.59; -.70; -.45; -.35; -.06; -.53; -.63; .39; .49
-.61; .46; -.27; -.24; .61; -.71; -.72; .22; .12
-.59; .01; -.39; .18; -.06; -.62; -.67; -.40; -.08
.04; -.05; -.01; -.55; -.41; -.53; -.21; -.20; .15
-.37; -.26; .21; .01; .66; .24; .15; -.30; .01
-.32; .07; -.54; -.03; -.50; -.38; -.17; .09; -.65
=>
-.61; .46; -.27; -.24; .61; -.71; -.72; .22; .12
-.32; .07; -.54; -.03; -.50; -.38; -.17; .09; -.65
-.59; .01; -.39; .18; -.06; -.62; -.67; -.40; -.08
.04; -.05; -.01; -.55; -.41; -.53; -.21; -.20; .15
-.37; -.26; .21; .01; .66; .24; .15; -.30; .01
.59; -.70; -.45; -.35; -.06; -.53; -.63; .39; .49

.41; -.20; -.31; -.09; -.14; .05; -.42; .33; .04; -.01
-.27; -.59; -.37; .19; .22; .18; .26; -.10; -.03; .07
.16; -.11; .01; .23; .03; .18; .20; -.05; -.49; .22
-.14; .25; .16; .22; -.36; .09; -.32; -.21; -.20; .15
=>
-.14; .25; .16; .22; -.36; .09; -.32; -.21; -.20; .15
.16; -.11; .01; .23; .03; .18; .20; -.05; -.49; .22
.41; -.20; -.31; -.09; -.14; .05; -.42; .33; .04; -.01
-.27; -.59; -.37; .19; .22; .18; .26; -.10; -.03; .07

-.54; .13; -.50
-.06; -.01; .26
.06; .36; .16
-.03; .55; .06
-.43; .07; .16
.47; .20; .02
.15; .41; .11
.09; .35; -.20
=>
-.03; .55; .06
.15; .41; .11
.06; .36; .16
.09; .35; -.20
.47; .20; .02
-.54; .13; -.50
-.43; .07; .16
-.06; -.01; .26

-.55; .71
.23; .03
-.21; -.42
-.45; -.58
.03; .32
.61; -.22
.03; .34
-.35; .52
=>
-.55; .71
-.35; .52
.03; .34
.03; .32
.23; .03
.61; -.22
-.21; -.42
-.45; -.58

-.65; -.04; .39
-.37; -.18; .36
.24; .25; .30
.23; .00; -.20
.17; .12; .28
.58; -.14; -.18
-.14; -.07; -.13
-.18; -.38; -.37
.14; .14; .30
=>
.24; .25; .30
.14; .14; .30
.17; .12; .28
.23; .00; -.20
-.65; -.04; .39
-.14; -.07; -.13
.58; -.14; -.18
-.37; -.18; .36
-.18; -.38; -.37

-.19; .12; -.29; -.12; .08; -.39
-.39; .44; -.44; -.28; .09; -.45
-.28; .10; -.25; -.26; .44; -.17
.33; -.24; -.03; -.04; .14; -.14
.06; .14; .05; .20; -.32; .12
.27; -.19; .09; .25; -.45; .22
-.68; .69; -.14; -.16; -.28; -.13
.32; -.21; -.28; -.16; .01; -.23
-.09; .26; .05; .28; -.62; .02
.36; -.44; .13; .29; -.26; .55
.24; -.56; .22; .10; .32; .45
.48; -.67; .37; -.01; .46; .42
=>
-.68; .69; -.14; -.16; -.28; -.13
-.39; .44; -.44; -.28; .09; -.45
-.09; .26; .05; .28; -.62; .02
.06; .14; .05; .20; -.32; .12
-.19; .12; -.29; -.12; .08; -.39
-.28; .10; -.25; -.26; .44; -.17
.27; -.19; .09; .25; -.45; .22
.32; -.21; -.28; -.16; .01; -.23
.33; -.24; -.03; -.04; .14; -.14
.36; -.44; .13; .29; -.26; .55
.24; -.56; .22; .10; .32; .45
.48; -.67; .37; -.01; .46; .42

.05; -.30; .52; -.35; .23; -.56; .44; -.46
-.61; -.19; -.19; -.10; -.34; .05; -.05; -.68
=>
-.61; -.19; -.19; -.10; -.34; .05; -.05; -.68
.05; -.30; .52; -.35; .23; -.56; .44; -.46

-.37; .11; -.36; -.11; .00; .12; -.06; -.39; .14; -.19; .01; .05
.21; .02; .13; -.45; -.33; -.28; -.13; -.30; -.12; -.11; .16; .13
.57; -.23; .04; .14; -.33; .16; .26; .31; .01; -.03; .13; -.10
.26; .10; -.07; -.17; -.44; .18; .08; -.23; -.02; -.38; .20; .07
=>
-.37; .11; -.36; -.11; .00; .12; -.06; -.39; .14; -.19; .01; .05
.26; .10; -.07; -.17; -.44; .18; .08; -.23; -.02; -.38; .20; .07
.21; .02; .13; -.45; -.33; -.28; -.13; -.30; -.12; -.11; .16; .13
.57; -.23; .04; .14; -.33; .16; .26; .31; .01; -.03; .13; -.10
